x =
[[ 46 -31 -37  47]
 [-65   4 -12 -61]
 [-41  19  29 -39]
 [ 54 -27 -30  54]
 [ 34 -25 -39  33]
 [-45 -21 -41 -38]
 [-18  17  34 -16]]
Give the entry in the bottom-left corner.
A: -18
The bottom-right entry is -16
The entry directly below the smallest entry is -41
The third-last entry, reading row by row: 17
The 4th entry in reading order is 47
The third entry, reading row by row is -37
The 3rd entry on the diagonal from the top-right corner is 19
Give the third entry on the main diagonal.
A: 29
The first entry of the smallest entry's row -> -65
The 2nd entry on the diagonal from the top-right corner -> -12
The first entry, reading row by row: 46
The entry just left of -12 is 4
The second entry in reading order: -31
Give the entry directly above 33.
A: 54
Give the smallest entry in the last column.
A: -61

[[-28 -41  75  44]
 [ -3 -14  10 -47]
 [  7   3 -18 -66]
 [-31  52  27 -23]
 [  5  45 -34 -47]
 [ 15  20 -38 -24]]
The entry just right of -31: 52
Give the 3rd entry on the main diagonal.
-18
The 2nd entry on the diagonal from the top-right corner is 10
Give the first entry, reading row by row.
-28
The 1st entry on the diagonal from the top-right corner -> 44
Give the entry directly below -18.
27
The entry directly below 52: 45
Give the 3rd entry on the diagonal from the top-right corner.
3
Give the entry just left of -38.
20
Give the last entry, reading row by row.
-24
The fifth entry from the end, reading row by row -> -47
The largest entry: 75
Give the entry just left of the largest entry.
-41

m =
 9  33  12  24  10  63  27  23   8  11   4  15   8  12  12
 4  28   9  22  16  24  19  19  11   7   4  10  15  14  11
27   9  11   8  10  14   7   5  16   7  13  36   3  10   5
22   6  11   8  12   9   5   7  13  12  16  10   8  10   8
32   6  11   8   8  14   5   5  12   9  16  28   3   9   4
 9  11  10  15  10  14  11  10   9   6   7  18  10  11   7
Indices start at 1.
The entry in row 1 and column 2: 33
Read off the entry at row 1, column 3.
12
The entry directly below the largest entry: 24
The entry at row 2, column 1 is 4
The entry directly below 36 -> 10
The entry in row 3 and column 1 is 27
The bottom entry of the column that holds the largest entry is 14
The top-right entry -> 12
The bottom-right entry is 7
The entry at row 1, column 1 is 9
The entry at row 2, column 3: 9
Read off the entry in row 3 and column 3.
11
The maximum is 63
The entry directly below 23 is 19
Read off the entry just right of 63.
27
The entry in the bottom-left corner -> 9

Read these off the matrix that follows.
1) Find the second largest entry.
2) Find the second entry in reading order.
3) Find the top-left entry.
4) Find the entry directly above the largest entry.
5) Find the smallest entry.
6) Find the entry just right of 5917.
7) Find the last entry, reading row by row.
8) Find the entry just right of 7787.
[[4188 8214 7825 6383 6460 6121]
 [6215 6654 5754 5848 8724 5196]
 [4591 7787 8009 6642 5917 6916]
 [8333 5076 4839 5793 6322 5605]
 [4780 8688 7099 6068 8135 5945]
 [6527 6626 6899 6255 3026 6680]
 [4495 7271 7622 7290 7655 7314]
 [6589 5919 6815 6901 3958 7780]
 [8342 4564 4859 5810 5801 6362]
 [4880 7487 7762 6570 3764 7032]
 [5770 8266 5938 4319 6593 3351]
 [4854 7187 6332 6076 8670 5825]
 [3835 8722 7850 5892 4640 5992]
 [4760 6207 7513 7656 6874 8260]
 [6694 6462 6515 6056 3052 6692]]
1) 8722
2) 8214
3) 4188
4) 6460
5) 3026
6) 6916
7) 6692
8) 8009

A = ((-21, -19, -13, -12, 21, -13, -30, -22, -16, -19), (29, -6, 14, 31, 35, -35, -29, -36, 11, -1), (40, 1, 21, 39, 35, -35, -24, -33, 18, 7), (27, -28, -44, 28, 0, -22, -1, 20, 38, 20), (-58, -4, -5, -50, 11, 19, -23, -9, -43, -22), (-45, 25, 22, -46, 6, 36, -5, 4, -38, 1))
The entry just right of -9 -> -43
Give the second smallest entry.
-50
The 3rd smallest entry is -46
Give the first entry in reading order.
-21
The entry just right of 36 is -5
Give the third entry in reading order.
-13
The fifth entry in reading order -> 21
The entry just right of 14: 31

B =
array([[  30.9,  -31.3,  131.0,  149.7,  138.6, -199.5],
       [-207.5,  205.8, -192.2,   86.6,  192.6,   16.1],
       [-193.2,  122.1,  138.6,  143.1, -142.6, -177.9],
       [ -49.2, -184.2,   -2.4,  183.0,  157.8, -187.0],
       [-175.0, -120.1,  -79.0, -190.4,  -79.0, -119.1],
       [  59.5,  148.7,  -28.6,   32.5,  128.0, -111.0],
       [ 199.4, -130.4,  -15.7, -118.7,  215.1,  -23.2],
       [ -83.4,  196.4, -145.2, -125.6,  211.0, -189.1],
       [-204.2, -183.9,   82.3,  116.1,  -34.6,  181.4],
       [  92.9, -203.9,  187.4,  180.8,  174.2,  215.2],
       [ 227.9,  -25.4,   34.1, -169.4,  188.6, -123.3],
       [  79.5,   56.4,    6.3,   -4.4,   90.4, -150.1],
       [-125.1, -197.9,  -29.2,  -32.8,  -48.4, -112.4],
       [-128.8,  -70.9,   50.6, -143.1,   63.6,   53.4],
       [  84.9, -126.4,   93.6, -114.0,  177.6,  231.3]])
Which number is the fifth entry in reading order? 138.6
The first entry, reading row by row: 30.9
The entry just left of 16.1 -> 192.6
The second entry on the main diagonal is 205.8
Which number is the bottom-right entry? 231.3
The entry directly above 199.4 is 59.5
Which number is the entry just left of 116.1? 82.3
Which number is the entry in the top-right corner? -199.5
Which number is the entry just left of -4.4? 6.3
Which number is the entry just left of -28.6? 148.7
Which number is the entry directly above -114.0? -143.1
Which number is the entry in the bottom-left corner? 84.9
Which number is the 3rd largest entry? 215.2
The entry directly above -197.9 is 56.4
The entry directly above the largest entry -> 53.4
The third smallest entry: -203.9
Which number is the 2nd entry, reading row by row? -31.3
The entry directly below -193.2: -49.2
Which number is the entry directly below 90.4? -48.4
The 4th entry from the end, reading row by row -> 93.6
Which number is the entry directly above -111.0? -119.1
The entry just left of the largest entry is 177.6
The smallest entry -> -207.5
The entry directly above -70.9 is -197.9
The entry directly below -143.1 -> -114.0
Which number is the entry just left of -119.1? -79.0
Which number is the entry directly below the smallest entry? -193.2
The smallest entry in the last row -> -126.4
The third entry on the main diagonal: 138.6

Questions about the matrix below. Counting starts at 1.
1) The entry in row 1 and column 2?
2) The entry directly above -25?
3) The entry in the top-left corner?
4) The entry just right of -5?
5) The bottom entry of the column that holds the largest entry?
6) The entry just right of the largest entry?
7) The entry in the bottom-left corner?
8) The entry in row 2 and column 1?
[[-55  -9 -28 -53  -6 -10   1   2  32  16  13  37]
 [-33  64 -26 -27  62  17 -47  -8   0  56  26 -22]
 [-47  46 -31 -43  45   6 -35  -3  15  50  25   1]
 [-39 -54 -12 -37 -49 -13  31   0  31 -22   0  46]
 [-31  64 -28 -28  63  19 -50 -11  -3  56  24 -24]
 [-30  64 -28 -27  64  19 -50 -11  -4  56  24 -24]
 [ 34   4  15  38   4  37 -12 -28 -38 -15  -4 -50]
 [-20 -72  -7 -25 -65  -5  36 -11  16 -42 -14  39]
 [-55  18 -30 -51  19  -4 -15   2  27  35  21  22]
 [-17 -74   3 -14 -69  -6  44  -6  19 -45  -9  36]
 [ 13  47  -9  12  48  39 -46 -29 -37  25   6 -54]
 [ 34 -28  20  37 -26  29   9 -26 -31 -37 -12 -33]
 [ 30 -43  24  36 -41  23  22 -22 -22 -45 -11 -23]
 [-11  70 -14  -4  67  28 -50 -15 -16  50  24 -45]]
1) -9
2) 38
3) -55
4) 36
5) 70
6) -14
7) -11
8) -33

Read these off the array that follows. Rows and columns are numbered from 1.
1) Give the entry directly below the smallest entry.
2) Give the entry in row 1 and column 3.
3) Give the entry in row 2 and column 1.
4) Give the top entry of the column that holds the smallest entry.
5) Give the entry in the bottom-right corner.
6) Give the entry in row 1 and column 1.
[[  0   5 -42 -62  60 -39]
 [-34 -61 -47  57 -15 -23]]
1) 57
2) -42
3) -34
4) -62
5) -23
6) 0
